One turn moves every row onto another: examples first, then more rows asked:
Tof: [ 13.6  -1.7   2.0   9.2 -17.4  -1.2  10.8  -7.5   0.1   5.7  43.2 -14.0
  15.7 -22.0  15.1 -46.5   7.6]
zetu: [-38.5 -24.8  -4.8 -14.8   4.9  -6.4  -7.0  26.3   4.6  19.4  -4.6 -32.5
  -4.4 -29.3  15.8 -18.4 -27.1]
zife: [ -6.2   1.2  25.0  11.9 -24.2  17.0 -23.2 -17.5   0.0 -10.0  11.9  -1.8
  23.5 -29.4 -17.1  -4.3 -34.0]
suz: [ -5.3   9.2   5.6  25.0 -36.7 -19.2  11.4  14.0  44.3  -3.5  21.7   3.2
   6.4  -0.4  28.6   5.6 -25.6]
Fip: [ 18.6 -16.4  -1.7 -17.5  36.6  -0.7  43.9   8.8  28.5 -29.1 -12.1  -8.9
  -0.6   1.6   7.5   6.2  23.7]
pofu: [ -9.4 -28.2 -45.0 -23.6   3.6 -19.4 -12.0  18.6  -9.0   3.6 -17.5  10.5
 -13.5 -21.2  -6.7  -3.9 -31.6]
fugo: [  9.1  36.5  15.6  22.3  25.3   6.2  18.2  37.1   7.7   5.2  -9.3 -26.1
  10.0  16.6  -8.8 -11.8 -20.5]
Bepi: [-23.2 -18.9 -28.0 -33.1 -24.4 -12.0  10.3  -3.9  -5.8  14.8   8.8  19.7
  -1.7 -24.7 -16.3 -32.6 -13.0]
rozo: [  1.5 -15.8  21.2  41.1 -31.9   3.0 -15.7 -28.2  13.6  -6.1   8.7 -11.3
   2.6  -3.2   0.4  -0.6 -14.7]
Mabok: [  8.8 -20.2   1.1   1.6  62.2  -6.3  29.0  15.1  16.3 -19.5  -7.1   4.6
  21.1 -28.1   2.4  -8.3  -1.8]
zar: [ 18.6 -18.0   0.1   8.6  45.9  -4.5  35.4  12.8  29.4 -17.0  -8.2 -20.0
  11.8 -13.1  12.3 -12.0  18.5]
lemu: [ -5.6   1.6   3.8  31.4  31.0  -7.3  -1.8   6.1  14.6   7.0 -33.2 -34.7
  22.0  -6.9  16.4 -20.1  11.6]
meloz: [ 10.6   6.5  12.0 -12.6 -34.2  -3.5  23.1 -15.5  11.1 -10.1  42.6  -3.7
   1.9   5.5  28.3  -5.0  12.3]
zet: [  0.0  -8.0  -6.5  10.7   1.2  -9.4   6.5  -7.4 -12.1  -3.2  45.1  35.2
  15.4 -23.5  -6.4 -35.0 -14.7]
bani: [-12.9  -4.8   7.9 -16.9 -31.4  24.0  -8.0 -17.5  -5.0 -18.1  11.7  10.7
   3.8  -7.1 -43.4  -9.3 -17.9]
Lon: [  1.4  -8.5 -35.5  -2.5 -16.2 -19.4  -0.4  35.1  27.4 -22.3  -5.5  10.2
 -22.8  20.4  -1.4  19.1 -28.6]
Tesa: [-17.2   6.7  -2.1   6.1  50.1  -4.2  -9.9  13.4  -8.3  -6.4 -28.6  17.2
  31.1 -21.0  -9.6 -10.0 -18.0]
kot: [ -0.2 -10.1   0.2 -16.4  26.9 -11.5  19.3 -11.6 -30.4  20.9 -33.9  10.4
 -20.0  14.5  -3.3  11.9  -9.7]
vado: [ -7.1   5.4   1.6  -3.5   7.6  -0.8  19.7   2.6  24.1 -14.0 -33.8 -22.6
  -7.8  34.6  11.7   9.2  30.5]
Sivu: [  5.0 -15.2 -33.1   7.5 -38.8 -32.2  11.5  -5.6  19.2   0.4   4.3  34.5
 -16.8  11.4  -0.6  -3.6  -9.9]
Sokot: [  7.4 -16.8  -1.6 -25.9  53.9  -2.3  37.6   9.1  16.8 -31.0  -9.5  18.6
  10.0 -13.6  -2.5   9.1   4.5]
vonur: [-33.7   4.6  21.6  -2.7  40.3   5.2  21.8  16.6 -20.7  21.5  -9.5  -5.5
  -3.1   5.1 -18.6 -21.0 -19.0]
Vazag: [-26.5  -4.0   2.6   8.6 -10.7  -4.8   6.6  42.7  41.3  -4.9   7.4 -31.3
 -11.8  10.2  23.3   4.9 -22.8]
Voz: [ 40.7  21.5  -4.2   8.0   8.4 -12.0  14.4   6.9  -4.9   2.5 -30.9  -8.0
  -5.7  26.5   5.3  18.4 -10.3]
dirog: [-32.7   7.6  14.5 -16.2 -23.1   1.2   8.2  15.0  19.9  13.9  23.6 -11.5
  21.0 -36.3  12.6 -24.9 -26.8]
sudid: [-20.0  11.4  -5.2 -29.1  27.3   0.7  12.5   8.0   3.1 -27.6 -29.8  29.0
   2.8  20.6 -17.2  19.6   1.8]
kivat: [ -1.8  -3.2   6.0 -12.7 -14.2 -10.3  20.2 -15.3  -1.0 -19.5  44.0  48.7
  -0.4   2.6   6.0   3.1  -8.9]
zuga: [ -6.4 -21.1   5.3  12.7 -40.9   9.6  -2.8 -29.8  10.9 -13.6   7.8   2.8
 -15.1  17.8 -27.4  -5.8   1.2]

zife goes to bani
zetu goes to pofu
Now these:
suz goes to dirog
Tesa goes to sudid
zet goes to kivat
Sokot goes to Fip
fugo goes to vonur

